(in the rows, 128 means zero)
Rotation paths and how fast each direction turns (deg/step)
Each turn is a multiple of 5 degrees from 10 to 175, or 0.
Each row of a path follows its step; steps can be skipped.
path 1
step 1: [116 127 133 129 129 124 124 131 127 121 137 126 129 123 133 127 126 131
 129 128 125 128 123 126 129 125 127 119 131 130 118 120 119 119 125 114
 137 121 127 125 131 129 130 126 137 129 127 147 130 132 121 133 126 127
 125 126 125 129 137 122 126 123 134 141 114 115 134]
step 2: [126 132 127 119 132 126 131 117 133 134 130 133 123 128 120 138 125 128
 122 124 135 124 138 127 116 137 123 131 120 134 134 134 125 135 126 125
 130 137 128 126 126 139 126 122 123 125 128 132 131 135 125 130 124 125
 146 123 124 118 127 117 134 127 126 131 134 119 136]
step 5: [130 119 125 121 136 138 130 130 136 124 130 132 129 123 132 127 129 130
 120 126 131 115 129 132 120 131 115 142 125 132 128 132 130 130 128 129
 133 130 129 120 129 121 123 131 127 136 143 139 131 124 128 131 131 120
 124 115 126 137 132 127 122 113 130 122 125 131 128]
step 6: [135 139 127 134 124 128 136 125 131 126 121 140 138 124 122 138 120 136
 135 135 132 118 136 128 133 131 129 124 130 139 131 131 131 129 117 133
 123 133 127 129 131 130 139 125 119 122 134 127 127 135 119 127 124 133
 114 126 124 129 137 129 136 135 130 122 127 131 123]
step 8: [131 129 135 126 133 127 132 123 139 125 130 123 122 125 126 125 129 127
 131 124 119 131 134 146 114 126 128 125 138 127 134 133 141 123 135 120
 128 128 112 122 136 126 128 128 134 121 126 139 120 128 129 130 132 118
 130 127 131 124 135 129 124 134 131 129 133 130 138]
step 9: [126 117 125 127 129 127 140 137 126 123 128 123 132 139 118 132 126 134
 123 125 131 123 131 123 134 126 139 135 136 135 134 123 118 132 126 134
 125 137 125 124 122 131 131 132 121 120 128 145 124 130 117 126 128 123
 134 140 126 133 125 116 122 127 135 128 121 131 129]
step 11: [131 124 127 132 139 131 124 125 129 130 131 125 134 132 129 121 119 139
 127 126 114 137 124 139 124 136 127 129 122 116 129 130 127 116 132 129
 120 129 121 135 128 122 122 126 122 127 132 133 127 116 134 123 125 136
 124 128 132 130 131 136 119 120 127 134 121 133 113]
step 12: [132 132 132 130 132 129 135 139 130 137 132 124 133 126 124 126 128 130
 121 117 131 130 126 128 128 123 130 123 137 134 122 132 114 132 129 112
 133 119 127 129 118 125 127 127 120 131 133 140 120 138 128 130 118 123
 114 119 127 128 133 130 127 132 118 123 131 131 131]
step 13: [132 128 133 129 128 138 130 124 124 129 128 122 134 131 120 126 124 132
 128 130 128 128 137 115 128 134 117 141 127 142 127 128 133 130 111 126
 129 124 125 126 119 122 130 126 132 109 123 120 137 134 136 135 130 126
 133 127 121 127 121 131 128 118 125 130 126 123 129]
step 14: [133 134 127 128 132 128 133 129 129 117 130 131 123 119 121 126 127 112
 126 124 114 137 129 129 128 129 130 123 134 121 129 124 132 130 128 135
 134 130 129 136 128 137 130 119 128 114 125 122 132 132 131 129 125 144
 125 125 138 122 129 129 126 136 141 127 133 134 118]
Speeds:
[130 130 129 128 127 128 130 130 127 129 129 129 127 128 127 129 124 128
 127 129 127 125 129 125 127 129 125 128 129 132 128 130 127 131 125 131
 125 126 129 126 128 129 129 129 128 130 127 129 128 129 127 129 129 129
 130 130 130 125 127 127 128 126 128 128 128 130 129] -> 100
[128 126 127 129 124 126 129 128 128 126 127 125 128 126 128 127 130 126
 128 127 127 127 130 127 128 127 130 131 129 125 130 129 128 130 129 131
 128 130 128 127 125 129 127 130 129 128 131 128 129 127 127 126 130 125
 129 128 132 127 127 129 128 129 129 130 128 129 125] -> 65
[126 128 128 123 127 130 127 126 128 128 125 127 127 126 128 130 130 129
 129 127 129 129 128 127 125 129 126 131 129 127 127 129 128 127 129 130
 127 127 127 128 130 127 129 129 129 127 127 126 126 130 129 131 127 127
 132 125 129 128 128 130 126 124 126 128 129 128 128] -> 130
path 2
step 0: [133 128 126 131 115 130 128 133 135 120 131 126 130 134 121 125 121 127
 120 124 135 119 118 112 126 119 121 131 127 128 133 132 136 137 135 140
 129 122 129 126 132 141 125 119 131 123 129 132 129 131 130 125 129 133
 119 121 135 127 119 128 123 135 117 121 125 135 121]
step 1: [132 118 123 119 125 134 117 125 128 133 117 140 136 117 139 130 132 122
 129 127 125 120 128 122 128 134 133 136 126 128 123 129 127 122 136 143
 127 121 132 133 134 136 131 135 127 133 130 122 117 123 133 130 133 124
 126 122 134 114 133 120 131 131 131 126 126 130 136]
step 3: [131 128 136 138 124 120 122 123 134 123 121 123 136 118 130 123 125 126
 136 120 132 124 134 125 123 124 131 133 123 135 141 126 122 123 131 136
 132 130 139 115 132 135 124 125 117 121 130 134 136 141 137 126 128 127
 129 113 126 125 128 128 129 127 124 128 128 135 125]
step 4: [121 131 117 124 123 134 127 121 131 131 115 143 126 122 140 120 123 131
 114 125 130 131 127 128 128 141 136 123 130 128 129 119 116 117 136 135
 124 121 126 117 128 132 121 136 133 127 113 132 125 125 129 127 128 126
 130 128 129 135 126 127 126 131 130 127 128 126 129]
step 5: [131 125 129 131 127 140 132 125 129 124 137 122 127 121 123 128 134 138
 129 110 130 129 130 136 132 132 130 133 130 127 126 137 123 128 125 131
 125 137 134 122 125 127 131 131 138 128 125 140 130 128 135 119 134 112
 118 126 129 134 121 128 124 130 115 135 121 123 137]
step 6: [124 125 127 126 125 126 122 129 127 132 126 131 124 121 124 133 128 128
 133 131 125 122 138 123 133 121 132 118 120 127 135 133 121 114 126 128
 122 132 146 124 112 130 129 138 123 125 126 134 138 135 128 130 124 119
 133 123 123 121 128 125 131 130 134 126 125 116 118]
step 7: [119 140 131 134 124 132 137 128 133 123 125 126 129 121 128 130 125 133
 115 123 125 127 127 123 138 129 131 133 134 122 131 117 123 132 138 119
 123 130 118 125 113 126 125 132 129 127 124 131 130 124 133 117 135 132
 135 127 128 133 116 129 137 128 140 118 127 120 132]
step 10: [124 126 139 131 122 134 126 132 129 114 139 118 126 130 125 129 117 128
 122 136 127 115 141 129 127 123 130 131 128 138 125 130 131 132 146 117
 119 130 127 126 132 122 128 124 132 134 133 130 123 126 138 122 132 131
 127 127 121 127 125 120 133 127 136 123 122 129 135]
step 11: [128 126 139 126 130 130 121 127 134 122 130 137 135 124 137 129 118 129
 140 131 124 128 131 130 125 128 121 122 121 126 124 114 139 129 128 128
 130 136 131 127 125 142 137 117 124 120 115 125 123 123 124 126 129 121
 136 128 122 127 133 119 122 128 131 120 133 136 125]
step 13: [124 130 127 120 126 124 130 129 129 116 135 128 135 128 136 132 117 126
 126 137 123 119 124 137 124 125 119 124 131 134 127 141 127 122 120 126
 118 132 140 121 133 136 129 120 138 137 133 128 125 135 137 129 123 125
 125 118 130 134 121 127 123 124 127 128 125 136 134]
Speeds:
[127 129 125 128 126 128 127 129 126 126 129 131 130 127 132 129 130 127
 133 127 128 128 129 130 127 126 125 126 124 129 129 128 128 127 129 127
 128 129 128 129 129 130 130 130 126 128 128 127 130 128 128 128 129 128
 128 129 132 127 128 128 129 128 126 127 129 127 126] -> 140
